In the data rows, zero lies at 4.5, halfway between 4 and 5.
Here are some points:
[6 6 5 6 6 5 5 5 5 4 5 5 5 5 5 6]
[2 3 2 3 3 3 4 4 4 4 4 4 4 4 4 5]
[5 5 5 6 7 6 8 6 7 5 4 4 2 1 0 0]
[7 5 5 4 2 2 2 3 3 3 4 4 4 4 3 2]
[5 5 5 5 5 5 5 4 4 4 3 3 3 3 3 4]
[6 5 5 4 3 3 2 2 2 2 4 5 6 6 6 7]
[6 6 5 4 3 3 2 2 3 3 4 5 6 6 6 5]
[4 4 4 4 4 4 4 4 4 4 4 4 4 4 4 4]
[3 2 2 3 4 4 5 5 5 5 5 5 4 4 3 3]
[5 5 5 5 5 5 4 4 4 4 4 4 4 4 4 3]
[6 6 7 6 5 3 2 4 2 2 1 2 2 3 4 5]
[5 5 4 4 3 3 3 2 3 3 3 4 4 4 5 5]
[5 5 5 5 4 4 4 4 4 5 5 5 6 6 5 6]
[4 4 4 4 4 4 5 5 5 5 5 5 5 5 5 6]
[4 3 3 2 3 3 2 3 5 6 5 8 7 8 7 6]
[2 0 1 3 5 7 8 8 9 9 9 9 8 9 9 9]
[3 4 2 2 2 2 4 3 4 4 5 5 5 5 5 4]
[9 9 9 9 6 5 3 2 1 1 3 2 2 3 4 5]
[8 8 7 7 5 5 4 3 3 2 2 3 3 4 4 5]
[3 1 2 4 5 8 7 8 9 9 8 7 9 7 5 5]
[4 4 4 4 4 4 4 4 4 4 5 5 5 5 4 4]
[5 5 5 5 4 4 4 3 3 3 3 3 3 3 3 3]
[7 6 6 6 5 4 4 4 4 4 5 6 6 7 7 5]
[5 6 6 5 5 5 4 4 4 3 4 2 3 3 3 4]
[5 5 5 5 5 5 5 4 4 3 3 3 2 3 4 4]
[3 5 6 8 9 7 9 9 9 9 6 6 5 5 6 5]
[4 4 4 5 5 5 5 5 5 5 5 5 6 6 6 6]
[4 4 5 5 5 5 5 5 4 4 4 4 4 4 4 4]
[8 8 8 6 5 4 3 3 2 3 3 4 4 5 5 5]
[7 6 6 5 5 3 3 3 3 3 4 4 5 5 5 5]
[4 4 4 4 4 4 4 4 4 4 4 3 4 3 3 3]
[5 6 5 5 5 5 5 5 4 4 4 4 4 5 5 5]
[3 3 3 4 4 5 5 5 5 5 4 4 4 4 4 5]
[2 1 2 2 2 2 3 4 5 5 6 7 6 7 6 5]
[4 4 4 4 3 3 3 3 3 4 4 4 4 5 4 4]
[1 1 1 1 1 3 4 3 4 4 4 4 3 3 3 4]
[7 8 8 7 6 6 5 5 5 5 5 5 7 6 6 6]
[7 7 6 8 7 6 5 4 4 3 2 3 2 3 3 4]
[9 8 9 8 7 5 4 3 3 3 4 4 4 5 5 5]
[5 6 5 5 4 4 4 3 3 3 3 4 4 4 5 5]
[1 0 0 2 4 5 6 6 6 6 7 5 4 4 3 3]
[7 7 5 4 4 2 2 3 3 2 3 4 3 2 1 1]
[6 6 7 7 5 5 4 4 3 3 4 4 5 5 5 6]
[1 2 3 3 4 4 5 5 6 5 6 6 6 6 5 5]
[6 7 6 5 5 5 4 4 4 4 4 3 3 4 4 3]
[6 7 8 7 6 5 5 4 3 4 4 4 4 5 5 5]
[4 4 4 4 4 5 4 4 4 4 3 3 2 1 3 1]
[7 6 6 7 6 5 5 4 3 4 3 3 2 3 3 4]
[5 4 4 4 3 4 3 4 3 4 4 4 3 2 2 2]
[3 3 3 4 3 4 5 5 6 6 7 6 8 6 8 9]
[2 2 3 4 5 6 7 8 7 6 5 5 5 5 6 7]
[6 6 5 3 2 2 1 2 1 3 2 3 3 4 4 5]
[1 0 2 0 0 0 3 3 4 5 5 6 6 5 5 5]
[3 4 4 5 6 7 7 7 7 6 6 5 5 5 4 4]
[4 4 3 3 4 4 4 5 5 5 6 5 5 5 5 4]
[3 4 3 2 2 2 3 3 4 3 4 4 4 4 4 4]
[6 5 5 6 5 5 5 5 4 4 4 4 3 3 4 4]
[7 7 7 6 5 5 4 4 4 4 3 4 4 4 5 5]
[6 5 5 4 3 3 2 2 2 2 2 3 4 4 4 5]
[7 7 7 6 5 4 4 4 4 5 5 5 5 5 4 4]
Here are 10 more points, each followed by its number:
[7 7 8 7 7 5 5 5 5 5 5 5 6 6 6 6] 0
[6 5 5 5 4 4 4 3 3 3 3 2 3 3 3 3] 1
[2 1 3 4 5 7 8 8 8 9 7 9 7 6 7 6] 2
[4 4 4 5 5 6 6 6 5 5 5 5 4 4 3 3] 3
[4 4 4 3 3 1 2 3 4 5 5 6 6 6 6 5] 4
[4 4 3 4 4 4 3 4 4 4 4 4 4 4 4 4] 5
[7 6 6 6 5 4 4 4 3 3 3 3 3 4 4 4] 6
[9 8 7 6 6 5 4 4 4 4 4 4 5 5 5 6] 7
[3 4 3 3 4 4 4 5 5 5 5 5 5 5 5 5] 8
[4 4 4 3 4 4 4 4 5 5 5 5 5 5 5 5] 9
Which two of these numbered points are nearest to each point below, ignoring the 2 directions in which the first points spread most? Their numbers follow each, nearest first.
[8 7 7 7 7 5 5 4 4 3 3 3 3 4 4 4] > 6 5
[6 6 5 5 3 3 4 3 3 3 3 3 3 4 4 4] > 6 8
[3 3 4 4 5 6 7 7 7 8 5 7 7 5 5 4] > 2 3
[5 5 4 4 3 1 1 2 2 4 4 5 5 5 5 5] > 4 0
[9 7 8 9 7 6 4 3 2 3 2 2 2 4 4 4] > 6 5
[3 4 4 4 5 6 6 6 5 9 8 9 8 7 9 9] > 4 0
[8 9 8 8 6 5 4 4 3 4 3 4 3 3 3 3] > 2 8
[1 2 4 5 5 9 8 9 7 9 8 7 5 4 3 0] > 3 1
[9 8 7 6 5 4 3 1 4 2 2 4 4 5 6 5] > 7 0
[2 1 3 3 3 3 4 4 4 5 5 5 5 5 4 4] > 6 1
[6 6 6 4 3 2 2 1 3 3 4 5 5 6 6 6] > 4 0
[3 3 3 5 6 6 7 8 6 7 6 5 4 3 3 2] > 3 1
[4 4 4 5 5 5 5 6 6 5 6 6 5 4 3 2] > 3 5
[5 6 6 7 6 6 5 5 4 4 4 4 4 4 4 4] > 5 1
[6 5 5 4 4 4 4 4 4 5 5 6 7 6 6 7] > 7 0
[5 4 4 4 4 3 3 3 4 4 5 5 5 5 4 4] > 9 6
[7 6 7 7 6 5 5 4 4 4 5 5 5 6 5 6] > 0 9
[3 3 4 5 6 6 7 8 6 6 5 4 3 3 2 0] > 3 1
[7 7 7 5 5 4 4 2 3 3 4 4 5 5 6 5] > 0 7
[3 4 4 5 6 7 8 8 8 9 7 6 5 4 3 3] > 3 1
[3 2 0 2 1 3 4 5 6 6 6 9 9 6 7 6] > 7 4
[6 6 6 6 6 6 5 5 5 6 6 5 5 5 5 5] > 9 8
[6 5 5 5 5 4 4 4 4 3 4 4 4 5 5 5] > 6 9
[0 2 2 4 5 6 6 9 9 9 8 9 7 7 7 6] > 8 5
[2 0 0 1 3 3 4 5 5 6 6 6 7 6 5 5] > 6 5
[3 3 3 3 3 4 4 4 5 5 5 6 6 5 6 6] > 9 8
[4 4 4 4 3 4 4 3 4 3 3 2 3 3 3 3] > 1 3
[7 7 6 5 4 3 3 1 3 2 2 3 4 4 4 4] > 9 0
[5 5 5 4 4 3 3 3 3 3 4 5 5 6 6 5] > 0 4
[3 3 3 4 5 5 6 6 6 5 5 5 4 3 3 3] > 3 1
[1 3 2 3 3 5 5 7 6 8 7 6 6 6 6 5] > 8 5
[8 8 7 6 5 4 4 3 2 2 3 3 4 4 5 6] > 7 0
[5 5 5 4 4 4 4 4 4 4 4 4 3 3 2 1] > 3 1
[4 4 4 3 3 3 4 4 4 4 4 4 3 4 4 4] > 6 8
[0 0 1 3 4 6 7 8 7 6 6 5 4 4 3 3] > 3 1
[4 3 3 3 3 3 4 3 4 4 3 3 3 3 3 3] > 1 3
[4 5 5 5 5 4 4 4 3 4 4 4 4 5 5 6] > 8 9
[0 2 3 5 6 9 9 9 9 9 9 8 8 7 8 8] > 8 9
[4 4 4 5 5 6 6 6 9 8 9 6 9 7 7 8] > 7 0
[8 6 7 5 5 4 3 2 2 3 3 2 4 5 5 6] > 7 0
[7 7 8 7 7 7 6 5 4 4 2 2 1 2 0 1] > 3 1
[1 2 2 3 3 4 4 5 5 4 4 4 3 3 3 2] > 3 1
[7 7 6 5 4 4 2 3 3 2 4 4 4 5 5 5] > 7 0
[5 5 5 6 6 5 5 4 3 3 0 1 2 1 3 4] > 1 5
[9 8 9 7 6 5 3 4 3 3 4 4 5 5 5 5] > 0 7
[6 5 4 4 3 3 3 3 3 4 5 6 5 6 5 5] > 7 0
[3 3 3 3 4 5 5 6 6 6 5 6 5 5 5 5] > 8 5
[5 6 7 8 8 8 5 8 9 6 5 4 3 2 2 0] > 3 1
[6 6 5 5 4 4 4 4 3 3 4 4 5 5 6 6] > 7 0
[4 3 3 3 4 4 3 4 4 4 4 4 4 4 4 4] > 5 6
